128 stands for zero in the data rows.
Here is a table of points, one per row:
[150 160 109 159  96  95 155 163 168 164 149  96 103 135 161 120 168  83
 156 101 163 137 158 107 150  94  86 169 111  87 154 116 128 185 121  84
  95 151 163 149 133 147 146 159 134 106  98 105  94 146]
[131 161 174 145 168 154 158  86 131 133 149 140 165 167 176 163  84 139
  96 152 159  88 106  74  87  83 125 104 163 165  84 154 141 113 123 180
 132 104 160 141 105  86 129  97 139 164 149 140  83 163]
[167 152 136 155 108  94  91  83 163 108  90  99 160 112 159 103  97 145
  99 102 100 103 114 128 123 114 137 114  80 147 147  99 137 152 100 147
 169 155  99 103 106 163 149 122  99 112  98 114 160 113]
[158 140  89 101 139 134  93  97  67 154 101 176 127  83 114 106 164  91
 152 110  97 133 163 163 149 151 168 164 150 159 112 167 122 153 160 156
 139 104 114  84 132 174  80 117 142  97 181 153 156 106]
[163 138  96  95 120 136  88  97 166 101  95  72 145 110  80  83 104 169
 105 103  96  97 121 148 110  98 155 100 179 161 116 173 119 162 120 143
 160  92  93  94 104 176 179  97 114 124  79  78 156 110]
[ 74  86 177  82 160 165 160 101 182 155  79 171  68  49  73  97 138 183
 143 169 163 164 141  84 166 162 169  95 175 148 126  61  59  78  72  78
 163 111 167 171 173 120 120 167 158 167 177 166  70 183]
[ 92  91 146 105  98 114 187 175 137  85 100  90  71  83 154 165 115 142
  91 121  93 157  89  81  91 170  97  84  89  93 169  95 157 155 104 173
 179 152 120  83 152 115 167 144 140 127 154 104 152  96]
[167 141 141 106  87 111 101  90 164 105 107  98 157 112  84  93 102 158
 113 109  92 100 109 150 118 130 171 108 167 172 157 167 150 160 104 139
 156 162  96 101 101 158 178  99 115 104  95  96 149 114]
[167 137 145  88  97 101  97  77 168 101 122 101 134 115  98 108  91 157
 101 124 112 112 164 164 128 158 157 115  76 148 139 135 137 158 110 159
 141 166 105 103 114 174 148 123 151 116  97 102 147  98]
[165 173 112 137  99 121  86 115 160 100 100 117 159 105 154 111  98 169
 118 109  96  98  90 142 110 132  97 104  80 136 151  87 132 166  98 153
 142 159  92 101 112 143 166 138 122 113 101 116 128 112]
[166 153 140 101  91 154  90  89 160 102  98  70 141 104  91  81 104 159
  98 104  98 110 108 152 117 118 164 102 180 169 147 163 151 163 127 133
 138 130 102  97 101 174 176 107 115 128  84 109 161 109]
[176 153 104 156 117 101 144 167 171 154 171  94 112 120 152 116 171  75
 131 120  99 126 150 101 153  98  98 145  92  72 146 110 108 169 101  90
 107 159 157 117 115 133 154 154 121 119 111 110 102 153]
[109 160  79 163  86  89 160 159  98 157 169  97 109 139 166 134 165  84
 157 123 167 162 173 104 171 125 102 163 106 102 167 111 113  85 100  94
 100 163 151 154 157 116 149 157 133  81  92 123 110 148]
[118  81 146 157 163 151 133 102 144 145 161 153 117 153 146 187  93 131
 132 155 160 161  76 101 126  90 113 147 170 132 111 170  96 100 135  88
  90  98 149 158 125  93 174  90 100 158 132 157  94 133]
[ 91 179 140 106 162 168 189 107  72 147 112 158 165 140 100 165  94 179
 120  94 138  95  84 174 108 149 128 135  86  80 116 162 154  93 144 160
 142 104  98 152 129  95  80  96 100 167 157 154 140 129]
[138 166 102 161 127  63 154 186  85 160 150 130  91 173 176  97 170 103
 154 136 170 152 174 100 156 104  78 167 174  67 172 140  99  85 174 100
  99 188 165 165 149 157 160 174 126  80  82 133 100 154]
[126  77 106 134 144 171 159  89 142  98 167 165 190 166 167 160 114 149
 114 154 159 109  89  89  73  98 124 101 164 136 100 142 107  99 143  90
  90 119 174 152 147 100 144  81 123 162 111 147  98 152]
[162 145  96 105 138 145 106  94 183  91 106  76 153 109  92  90  89 141
 105 107  95 105 175 159 148 149 156 144 173 166 116 163 118 160 181 142
 157  95 102  97  96 150 171 101 122  97  94 134 145  95]
[171 144 115 112 159 163 100 131  86 159 128 155 154 181 107 135 167 100
 150 103 160 123 168 160  99 185 145 151 155 147 104 147 110 169 145 156
 144  98 102 151 113 167  79 111 123  90 171 162 168 152]
[162 136 103 115 111 131 100  85 127  84 111 119 129 105  94 100  72 100
 137 115  88  96 179 156 150 168 162 155 175 153 122 154 122 159 173 144
 139  72 101  92 106 164 132 120 138  98 108 161 156 120]
[104 117 151 120 161 169 138 103 152 103 148 157 169 166 141 160 110 150
  91 148 174 117 106  58  89  89 147 126 156 141  95 107 159  96  87 184
  55 101 132 163  89  97 131  81 104 151 151 113  78 116]
[ 75  87 116 132 153 123 157  82 183 139 178 162  73 172  72  97 108 171
 159 158 159 168 104 105 162  68 149  90 175 162  94  74  94  88 158  89
 102 113 155 152 168 124 176 171 102 161 205 122 115 127]
[130 120 141  86 157 163 155 162  74  79  83 148 160 169 106 164  86 151
 143 111 157 119  98 161  98  59 142 112  84 145 112 141 160 102 156 167
 116 108 135 150 100  88  76 102 119 155 156 159 128 142]
[150 129 111 117 149 157  94 144  86 144 126 171 141  85 103  91 168  87
 147 102 132 113 159 157 165 158 148 160 130 154 117 175 130 151 163 168
 142  96  95 142 150 180  74 107 134  86 179 159 164 131]
[ 91  98 164 103  96  85 110 174 156 117  94  75 179 104 165 134 102 164
 130 115  84 121 126 107  87 155  86 102 104  95 162  85 155 140  93 143
 153 169  71  95 162 103 110 126 177 159 174 100 165  84]
[ 93 139 150 102 154 157 132 121  72 118 116 142 163 174 116 163  91 145
  89 170 158  91  87 173 103  60 147 100 139 138 122 128 160 126 103 161
 189 102 150 176 109  90  70  93 130 151 140 151  88  96]
[110 148 165 110 149 174 137 168  94 154  95 156 158 161  87 180 179 112
 176  92 136 108 130 179  92 173 159 153  87 102  99 151 134 101 151 180
 147  94 137 150 159  98 110  87 136 150 149 156 182 121]
[165 153 118 145 117 100  92  90 162  88 111 104 147 106 110 111  93 143
 113  99 102  97 139 151 100 148 129 117  95 179 157 145 155 150 103 123
 149 175 109 108 101 164 156 153 122 121 108 102 148 104]
[166 146 128 172 112 109 144 170 160 133 174 114  93 108 159 116 150 146
 110  92  79 142 121 103 134  98 115 132  91  86 147  98 140 159  96  74
 109 140 110  89 144 109 143 150 149  93  97 105  97 118]
[ 87  60 169  65 115  86 174  95  96 169  67 181  66  63  54  64 184 196
 160 206  76 181 168  70 174 186  77  86  84 155  93  79 160  66 103  69
 151  62 176 174 158  89 117 165 127 179 171 174 101 116]
[ 93 157  94 170 109  87 147 163  69 164 165  98 102 141 162 115 164  93
 151 153 165 156 168 100 156 136 100 161 105  95 169 106  96 103 169  94
  92 176 153 161 148 116 157 158 136  76  89 106  99 164]
[101 138 102 172 101  96 161 167 102 162 172  91 102 112 170 119 150  79
 155 117 145 148 167 121 149 143 100 162  99 100 145 100 102  97 104  92
  94 159 160 171 137 136 156 152 148  90  88  92 110 146]
[ 73 121 159 142  98 111 142 171 153  83  93  94 114 111 170 173 160 180
  95 113  75 125 120 112 166 156 118  95  93  94 138  99 159 139 103 114
 142 159 134  78 120 126 146 164 152 121 130  93 110 132]
[161 152 104 110 145 144  96 157  94 155 156 174 154 106 110 107 166 104
 162 108 171 125 155 165 154 180 156 148 152 148 106 161 140 163 161 161
 141  90 109 156 117 176  77 100 145  94 169 154 175 147]
[125 155  92 159 101  89 149 160 125 156 167  82  99 123 169 124 173  84
 157 128 139 133 160 118 152 118 103 168 107  91 156 108 114 136 102  99
  91 158 156 172 146 112 151 162 117  93  98 109 111 157]
[ 72 154 146 100 143 165  85 182 103 162 113 176 163 109 105 160 154 105
 136 111 146 132 176 176  82 160 162 143  76 113 107 170 155  93 170 164
 154  80 110 129 152 119 101  99 119 126 159 161 162 139]
[152 146 111 102 160 120  93  81  78  88 151 160 135 110  93  88 116  84
 159  99 134 104 168 155 158 171 151 162 174 160 109 150 104 180 153 122
 142  95  98  65  99 155 119 112 116  99  97 151 166 120]
[104 168 152 101 138 162 119 155  88 105  88 165 160 173 102 146 149  84
 116 103 159 126  84 169  99 163 149 135  97  90  91 157 149  84 162 152
 152  92 104 167 124  77 101 103 165 161 160 145 162 120]
[ 72  92 153 114  76  91 133 171 178 130  94  88 145  87 113 134 118 159
  80  92  87 152  80 110  99 175  80 106  99 105 159  89 151 117  96 193
 144 172 166  64 141  79  38 152 155 113 160 102 163 123]
[180 164 177 141 150 162 183 111 107  86 127 146 175 163 152 162 106 109
 108 178 161 108  89 148  90  87 153  98 164 156 113 151  86 107 132 171
 108 100 118 139 105  79  87 107 102 176 139 107  75 105]
[103  89 107 149 166 165 140  90 180 161 157 170  69 168 158 163 105  78
 139 166 153 138  84  92 153  90 124 140 172 170  92 144 106  91 159  78
 107 135 141 152 103  91 158 104 111 175  89 133 111 144]
[ 97  69  94 167 172 151 144  87 175 162 157 163  88 181 135 101  95 116
 156 164 168 166  71  91 166  92 151  97 167 168  97 146 107 104 150 100
  94 120 146 153 136 118 168 173 110 174  77 154 101 139]
[167 150 155 105 111 113 107 160 155 117  91 115 164  86 146 180  91 158
  98 113  96 128 124 139 119 143  98  87 102 101 143  79 148 164 100 150
 148 159  98 105 147 114 130 172 112 107  95  88 160 113]
These points spread out most along one direction. Take the direction at right angles to it along which they spread out most. Go by this last direction. How many in every 100 of the points above lie lower along it than each point below? Answers are rounded to whole numbers. More than half of the points above lie lower than the first one.
[171 144 115 112 159 163 100 131  86 159 128 155 154 181 107 135 167 100
 150 103 160 123 168 160  99 185 145 151 155 147 104 147 110 169 145 156
 144  98 102 151 113 167  79 111 123  90 171 162 168 152] 37
[ 72 154 146 100 143 165  85 182 103 162 113 176 163 109 105 160 154 105
 136 111 146 132 176 176  82 160 162 143  76 113 107 170 155  93 170 164
 154  80 110 129 152 119 101  99 119 126 159 161 162 139] 33
[138 166 102 161 127  63 154 186  85 160 150 130  91 173 176  97 170 103
 154 136 170 152 174 100 156 104  78 167 174  67 172 140  99  85 174 100
  99 188 165 165 149 157 160 174 126  80  82 133 100 154] 53
[180 164 177 141 150 162 183 111 107  86 127 146 175 163 152 162 106 109
 108 178 161 108  89 148  90  87 153  98 164 156 113 151  86 107 132 171
 108 100 118 139 105  79  87 107 102 176 139 107  75 105] 7
[ 93 157  94 170 109  87 147 163  69 164 165  98 102 141 162 115 164  93
 151 153 165 156 168 100 156 136 100 161 105  95 169 106  96 103 169  94
  92 176 153 161 148 116 157 158 136  76  89 106  99 164] 56
[ 73 121 159 142  98 111 142 171 153  83  93  94 114 111 170 173 160 180
  95 113  75 125 120 112 166 156 118  95  93  94 138  99 159 139 103 114
 142 159 134  78 120 126 146 164 152 121 130  93 110 132] 84
[158 140  89 101 139 134  93  97  67 154 101 176 127  83 114 106 164  91
 152 110  97 133 163 163 149 151 168 164 150 159 112 167 122 153 160 156
 139 104 114  84 132 174  80 117 142  97 181 153 156 106] 44
[166 146 128 172 112 109 144 170 160 133 174 114  93 108 159 116 150 146
 110  92  79 142 121 103 134  98 115 132  91  86 147  98 140 159  96  74
 109 140 110  89 144 109 143 150 149  93  97 105  97 118] 98
[ 92  91 146 105  98 114 187 175 137  85 100  90  71  83 154 165 115 142
  91 121  93 157  89  81  91 170  97  84  89  93 169  95 157 155 104 173
 179 152 120  83 152 115 167 144 140 127 154 104 152  96] 74
[125 155  92 159 101  89 149 160 125 156 167  82  99 123 169 124 173  84
 157 128 139 133 160 118 152 118 103 168 107  91 156 108 114 136 102  99
  91 158 156 172 146 112 151 162 117  93  98 109 111 157] 70
[110 148 165 110 149 174 137 168  94 154  95 156 158 161  87 180 179 112
 176  92 136 108 130 179  92 173 159 153  87 102  99 151 134 101 151 180
 147  94 137 150 159  98 110  87 136 150 149 156 182 121] 28
[162 145  96 105 138 145 106  94 183  91 106  76 153 109  92  90  89 141
 105 107  95 105 175 159 148 149 156 144 173 166 116 163 118 160 181 142
 157  95 102  97  96 150 171 101 122  97  94 134 145  95] 51
